[[ 0.3 -0.4  0.3  0.1  0.2 -0.5  0.6  0.9  0.5  0.4 -0.1  1.3  0.5]
 [ 0.5  0.6  0.0  0.6 -0.4  0.2 -0.2  0.5  0.0 -0.3  0.5  0.5 -1.8]
 [-0.2 -0.5 -0.1  0.3  0.0 -0.4  0.8  0.8  0.3  0.3  0.0  1.1  0.4]
 [-0.2  0.3 -0.1 -0.1 -0.2  0.6 -0.7 -0.1  0.0 -0.1  0.1 -0.4  1.4]
 [ 0.7  0.3 -0.1 -0.6 -0.5 -0.3 -0.5  0.1  0.5  0.4 -0.6 -0.7  1.5]
 [-0.3  0.7 -0.2  0.7 -0.2  0.4  0.3  0.3 -0.2  0.0  0.8  0.3 -2.0]] result: 0.3

[[ -2.2  -1.7  -2.7  -1.7   6.1  -3.9  -0.3   7.4]
 [  0.5  -1.0 -16.6  -1.6   7.8  -4.9  -1.1  17.7]
 [ -2.3  -1.3  -2.4   1.3  12.6   2.9  -0.4  11.9]
 [ -1.4  -1.7   2.5  -1.3  -0.5  -0.8  -0.6   7.9]
 [  1.1  -1.6   5.2  -1.2   1.3   0.7  -0.7  -7.6]
 [ -1.2   0.6  -5.6   0.2   7.0  -2.3  -0.4   1.1]
 [ -1.5  -1.3  -3.4  -1.4   3.0  -1.9  -0.9  24.1]] result: -2.2

[[-2.225 -2.395 -1.436  2.074 -2.814 -2.511  0.546  0.776  1.925]
 [ 0.900 -2.093  1.231 -2.540 -0.329  0.457  0.345 -2.487 -1.890]
 [-0.879 -0.690  0.429  1.208 -2.100 -1.351 -1.845 -2.842 -2.268]
 [-1.349 -0.793 -0.245 -0.444 -2.107  1.421 -1.276 -1.061 -1.369]
 [-2.075 -2.145  0.577  0.496 -1.368  0.163  1.756  0.048  1.413]
 [-1.019 -1.516  0.627  0.056 -0.661  0.876 -0.606 -1.840 -0.164]
 [-0.591  0.620  0.176 -2.639 -1.070 -2.740 -1.291 -0.543 -2.293]
 [-1.811 -1.833  1.768  0.662 -1.024 -2.031 -0.227  0.687 -2.723]
 [-2.427 -1.963  0.702 -1.584  0.853 -0.460 -1.505 -2.855 -1.779]
 [ 2.092  1.065 -2.268  1.497 -0.945  2.008 -1.513  1.417 -0.740]
 [ 1.092 -0.467  2.088 -0.471  0.337 -0.735 -1.700 -0.872 -0.839]
 [ 1.259  0.483  0.535  1.811  0.762 -0.189  0.199 -0.008 -1.545]] result: -2.225

[[ 0.037  0.043 -0.184  0.025 -0.278 -0.109  0.150 -0.027]
 [ 0.088  0.089 -0.200  0.076 -0.280 -0.045  0.153  0.029]
 [-0.166 -0.178  0.072 -0.185 -0.053 -0.027 -0.081 -0.024]
 [-0.113 -0.113  0.023 -0.161 -0.160 -0.124  0.024 -0.088]
 [-0.066 -0.041 -0.203 -0.006 -0.111 -0.177 -0.046 -0.169]
 [-0.139 -0.145 -0.039 -0.131 -0.130 -0.114 -0.001 -0.099]
 [-0.101 -0.094 -0.088 -0.100 -0.104 -0.133 -0.037 -0.127]] result: 0.037

[[-0.056  0.025 -0.043 -0.083  0.023  0.053 -0.156 -0.199 -0.046 -0.056
  -0.030 -0.213 -0.212]
 [-0.038 -0.127 -0.082 -0.199 -0.013 -0.182 -0.154 -0.072 -0.079 -0.084
  -0.177 -0.118  0.148]
 [ 0.046 -0.066 -0.113 -0.132 -0.199 -0.169 -0.123 -0.024  0.000 -0.108
  -0.124 -0.121 -0.051]
 [-0.144 -0.124 -0.079 -0.159 -0.057 -0.070 -0.099 -0.145 -0.093 -0.064
  -0.126 -0.168  0.095]
 [-0.174 -0.080 -0.057 -0.117  0.024  0.019 -0.066 -0.249 -0.103 -0.059
  -0.047 -0.173 -0.044]] result: -0.056

[[ 108.18   -8.73   15.63  -90.19   74.30 -116.71   59.90  182.88]
 [ 213.67   81.48   15.34  -88.71   74.31 -101.53  152.10  184.22]
 [-222.56 -256.05   80.40 -125.36   84.74 -133.38 -169.38   94.62]
 [  64.23  134.51  -91.63   66.34 -103.51   50.01  213.61 -199.25]
 [  25.44  154.53 -126.87  104.72 -142.79   90.02  152.63 -288.77]
 [ 229.85  231.41  -87.53   54.61  -78.37   46.26  228.77  -25.36]
 [  22.98   44.28  -58.06   68.19 -115.24   75.23   98.81 -162.29]
 [ -12.60 -168.84  112.84 -185.65  151.05 -192.49  -30.43  260.92]
 [ 274.64  279.83 -155.21   92.90 -126.53   73.82  236.23  -68.84]
 [  11.01   -2.56   14.17  -86.20   54.02 -108.87   65.51    7.12]
 [-218.71  -98.94  -67.14   73.82 -120.80   94.16 -202.25 -207.28]] result: 108.18

[[-0.228 -0.083  0.083  0.056  0.074  0.047 -0.003  0.053 -0.100 -0.006
  -0.078]
 [ 0.075  0.002 -0.103  0.054  0.070 -0.215 -0.064 -0.051 -0.011 -0.134
  -0.232]
 [ 0.151  0.013 -0.101  0.009 -0.078 -0.175 -0.044 -0.128 -0.047 -0.162
  -0.071]
 [-0.094  0.028 -0.003  0.113  0.259 -0.026  0.001 -0.087 -0.092 -0.181
  -0.224]
 [ 0.120  0.032 -0.030  0.059  0.085 -0.215 -0.062 -0.128 -0.018 -0.169
  -0.243]
 [ 0.081 -0.095  0.076  0.047  0.048  0.160 -0.134 -0.265 -0.170  0.057
   0.115]
 [ 0.130  0.019 -0.059  0.109  0.247 -0.149 -0.093 -0.221 -0.104 -0.206
  -0.227]
 [-0.139 -0.108  0.130  0.031 -0.006  0.170 -0.106 -0.176 -0.115  0.056
   0.120]
 [-0.255 -0.088  0.021  0.073  0.130 -0.007  0.009  0.071 -0.062 -0.045
  -0.150]
 [ 0.054 -0.058  0.049  0.005 -0.091  0.079 -0.080 -0.149 -0.085  0.039
   0.131]
 [-0.266 -0.078  0.133  0.077  0.144  0.080 -0.060 -0.070 -0.153 -0.062
  -0.059]
 [ 0.052  0.016 -0.046  0.108  0.243 -0.188 -0.038 -0.159 -0.064 -0.230
  -0.221]] result: -0.228

[[  8.85  -9.62 -10.70  12.50 -25.52  -3.14  -6.44  16.21  24.15   6.19
   -5.48]
 [  0.47  -0.49  -3.07   3.43  -0.80   0.27  -4.96  -1.91   3.33  -3.62
   -5.45]
 [ -6.53  -5.39   0.61 -13.37  -1.57  -6.37   2.98  -3.51 -14.74  -0.76
    5.22]
 [ -8.88   6.97  -0.16  -2.85   9.68   1.51  -3.30 -14.66  -7.94  -7.79
   -9.08]
 [-12.40  -2.47   4.19 -21.10   7.29  -6.72   5.58 -11.54 -27.06  -3.68
    6.98]
 [ -6.61  -1.01   1.20  -9.82   5.00  -3.13   0.57  -7.95 -13.72  -4.29
    1.09]
 [  2.89   2.94  -6.65  13.64  -4.22   3.61  -9.41  -0.81  16.14  -3.80
  -13.80]
 [ -5.93  -6.38   0.81 -13.92  -1.88  -6.79   3.29  -2.59 -15.25  -0.47
    6.48]] result: 8.85
